(in the rows, 128 means zero)
One turn sends every row of this set to another row. A few are shown first. Where does it send the rows asked after them?
zoga: [138 126  79 144 130 162 107  95 107 125 163 111 129 111 139 105 111 119
 106 145 133 120 127 152]
Novan: [116 123 103 117 128 135 118 100  96 149 127 114 128 100 106  91  77 112
 111 141 109 127 114 127]
Kodis: [141 130  86 141 134 159 114 100 121 119 145 116 136 126 154 107 110 121
 107 136 139 132 145 143]
sater: [136 133  78 128 133 154 100  89 108 133 160 115 130  99 128 118 114 114
 110 137 109 129 121 162]
lafu: [146 129  92  98 129 139 106 130 129 123 130 146 113 104 128 114 100 138
 115  99 129 131 121 135]
Koni: [132 131 114 109 122 133 126  84 117 152 125 124 135 125 140  97 125 140
 123 135 126 134 151 121]
fopuz: [154 130  85 127 136 152 112 100 125 126 131 114 135 130 147 120 114 116
 116 129 119 152 142 148]
mal: [124 124 112 114 129 134 122 109 111 143 107 117 133 120 123  94  78 112
 109 131 120 143 131 117]
Kud: [138 141 109 144 109 143 133 111 101 124 148 134 122 111 134 112 107 160
 112 103 119 139  94 146]
deper: [162 113  75 105 135 138 120 123 112 129 139 136 108 106 115 106  98 147
 137 122 113 123 108 137]
nos: [129 132  82 106 134 137 117 119 119 122 150 149 120  86 124 104  94 144
 118 109 123 107 118 137]
vome: [132 124 103 109 120 135 116  76  98 163 146 117 124 107 116  97 127 139
 128 148 110 123 126 134]
vave: [139 129 115  98 115 135 103  86 111 163 127 121 122 118 122 109 132 130
 119 132 115 145 132 133]
golag: [145 138 109 140 110 142 133 112 102 126 142 132 120 115 132 115 108 159
 117 103 114 147  93 146]
fuzu: [147 133  77 121 140 147 112  89 117 133 140 115 135 112 133 124 113 115
 123 132  97 145 131 159]
dud: [155 114  87 113 125 149 104 134 114 122 146 137 102 108 123 102 100 142
 115 118 144 118 108 133]
Dima: [148 120  79 114 139 137 135 123 121 117 137 143 121 110 134  97  92 153
 131 118 130 114 129 125]
fozav: [141 139 105 143 113 140 139 108 100 125 147 133 124 112 132 112 106 162
 119 106 111 140  94 146]
gozop: [141 118 113 121 113 146 113  92 105 153 138 115 120 130 134  89 128 140
 115 148 145 127 136 120]
leke: [126 116 109 127 126 141 123 111 103 140 117 112 129 122 123  83  77 116
 108 143 133 132 127 114]
sele: [117 133 114 115 111 142 105  83 104 155 151 123 126 104 127  93 127 135
 105 140 136 114 132 130]
nedur: [130 121 107 109 128 133 115 106 103 151 112 113 126 113 108  98  80 109
 114 135 106 145 117 125]
nezop: [116 121 109 124 122 143 110 109  98 144 129 113 125 106 114  85  78 111
  99 141 131 124 116 122]
gugek: [145 136 107 146 110 143 137 113 100 123 145 131 121 118 135 110 107 162
 117 107 120 142  96 143]
fover: [140 141 109 142 112 140 139 111 105 123 142 135 126 115 138 113 106 161
 116 101 116 143  99 143]

fuzu moves to sater
leke moves to mal
Now find these:
Dima moves to lafu
vave moves to vome
golag moves to fozav

One turn sends every row of this set to another row. A few are shown first. Where does it send the rows asked after them?
pufur: [151 128 106 121 156 154 128 120 107 131 122 128 124 157 102]
tilun: [132 111 117 114 171 126 140 132 136 132 114 160 123 128 117]
ketov: [168 110 139 120 134 143 131 118 133 117 154 132 130 126 132]
Dur: [155 120 132 122 149 139 148 130 117 157 146 122 139 148 106]
Mas: [146  92 122 120 143 140 136 134 122 137 115 135 124 137 149]
keve: [122 115 122 126 164 136 119 116 118 115 158 128 128 118  99]
Funo: [135 109 125 123 129 143 137 130 115 121 150 126 142 172 110]
Ridon: [134  90 109 103 135 116 128 141 126 114 148 127 129 115 106]
Talep: [142 115 108 123 137 117 169 126 130 111 147 139 138 140 130]
vora: [147 128 118  99 112 126 138 123 111 122 122 127 130 126 121]
Lut: [135 109 120  80 162 141 138 125 115 123 130 142 128 131 142]
bib: [156 105 105 113 174 119 127 125 137 130 147 122 138 123 106]
Fomen: [124 123 114 137 159 140 145 130 126 126 106 119 131 131 129]
komif: [122 111 106 119 136 155 148 135 140 110 144 125 128 116 100]
rin: [130 127 135  98 150 143 118 113 131 113 132 130 130 159 102]

bib moves to Fomen
pufur moves to keve
Now find these:
Ridon moves to Mas
Talep moves to vora
komif moves to Lut

One turn sends every row of this set to another row. A few are shown first. Where does it send the rows asked after them?
bov: [121 126 117 107 154 113 118 152 131 140 112 117 109 140 143 128 147 133
 126 126 138 127 113 136]
bikek: [132 117 137 134 115 116 124 131 149 140 116 121  98 141 140 116 118 134
 115 141 143 110 133 137]
bilu: [130 135 116 128 155 121 124 121 118 153 141 132 135 133 145 143 107 138
 109 147 113 134 160 120]
ral: [133 134 114 116 150 126 131 166 131 130 130 120 127 141 156 119 146 133
 113 116 134 118 122 130]
Fom: [127 142 145 122 109 129 133 111 136 127 144 130 140 122 124 149 111 144
 139 135 125 117 118 122]
roke: [137 120 119 133 151 126 140 130 124 156 128 109 102 134 133 147 104 120
 140  91 116 138 141 128]
Leto: [105 128 109 117 143 128 126 130 113 160 154 110 116 125 121 138 140 103
 125 128 124 145 138 129]
Pov: [120 148 135 102 135 130 125 130 122 133 129 121 144 131 132 161 124 145
 145 134 119 136 124 109]
Kuno: [116 144 116  91 144 128 145 146 128 138 134  97 124 121 147 152 116 135
 113 109 148 140 129 131]
rep: [156 113 112 115 140 125 130 129 137 121 119 118 131 147 139 134 113 154
 127 113 146 113 124 131]
kitid: [123 133 111 132 152 111 130 115 123 146 162 144 136 115 135 135 121 130
 111 134 117 120 126 144]
kitav: [127 126 131 118 107 132 144 131 141 126 134 101 128 118 141 144 106 155
 117 114 157 141 147 118]
rarit: [109 158 147 109 126 124 129 126 130 148 136 123 121 127 133 150 117 121
 129 149 116 120 120 127]
Feri: [129 128 133 138 119 124 131 157 144 133 132 124 112 138 152 106 138 131
 107 131 137 112 134 130]
doku: [132 108 130 150 128 123 135 127 132 150 128 113 100 127 128 139 114 131
 147  95 121 146 146 121]
rozo: [153 123 119 130 129 135 137 150 139 120 130 120 135 147 153 119 121 148
 112 115 140 110 139 122]
kopi: [124 117 124 142 140 116 139 128 130 154 138 117  96 120 127 137 122 115
 142  90 119 136 124 139]
gatu: [119 119 121 145 134 112 117 120 124 141 148 143 139 115 134 133 136 152
 124 142 121 145 146 119]
Fug: [122 114 122 142 108 133 132 108 128 150 159 114 116 124 114 131 116 115
 121 132 131 133 153 125]
duki: [101 138 135 117 111 118 143 138 143 140 143 107 106 106 140 133 127 129
 110 121 153 134 123 140]
Tavo: [136 115 100 119 139 141 133 115 114 140 155 108 142 133 118 149 118 129
 132 112 131 142 149 117]

doku moves to roke
Leto moves to Fug
rarit moves to Fom
Now find these:
Feri moves to rozo
bov moves to bikek
bilu moves to kitid
duki moves to kitav

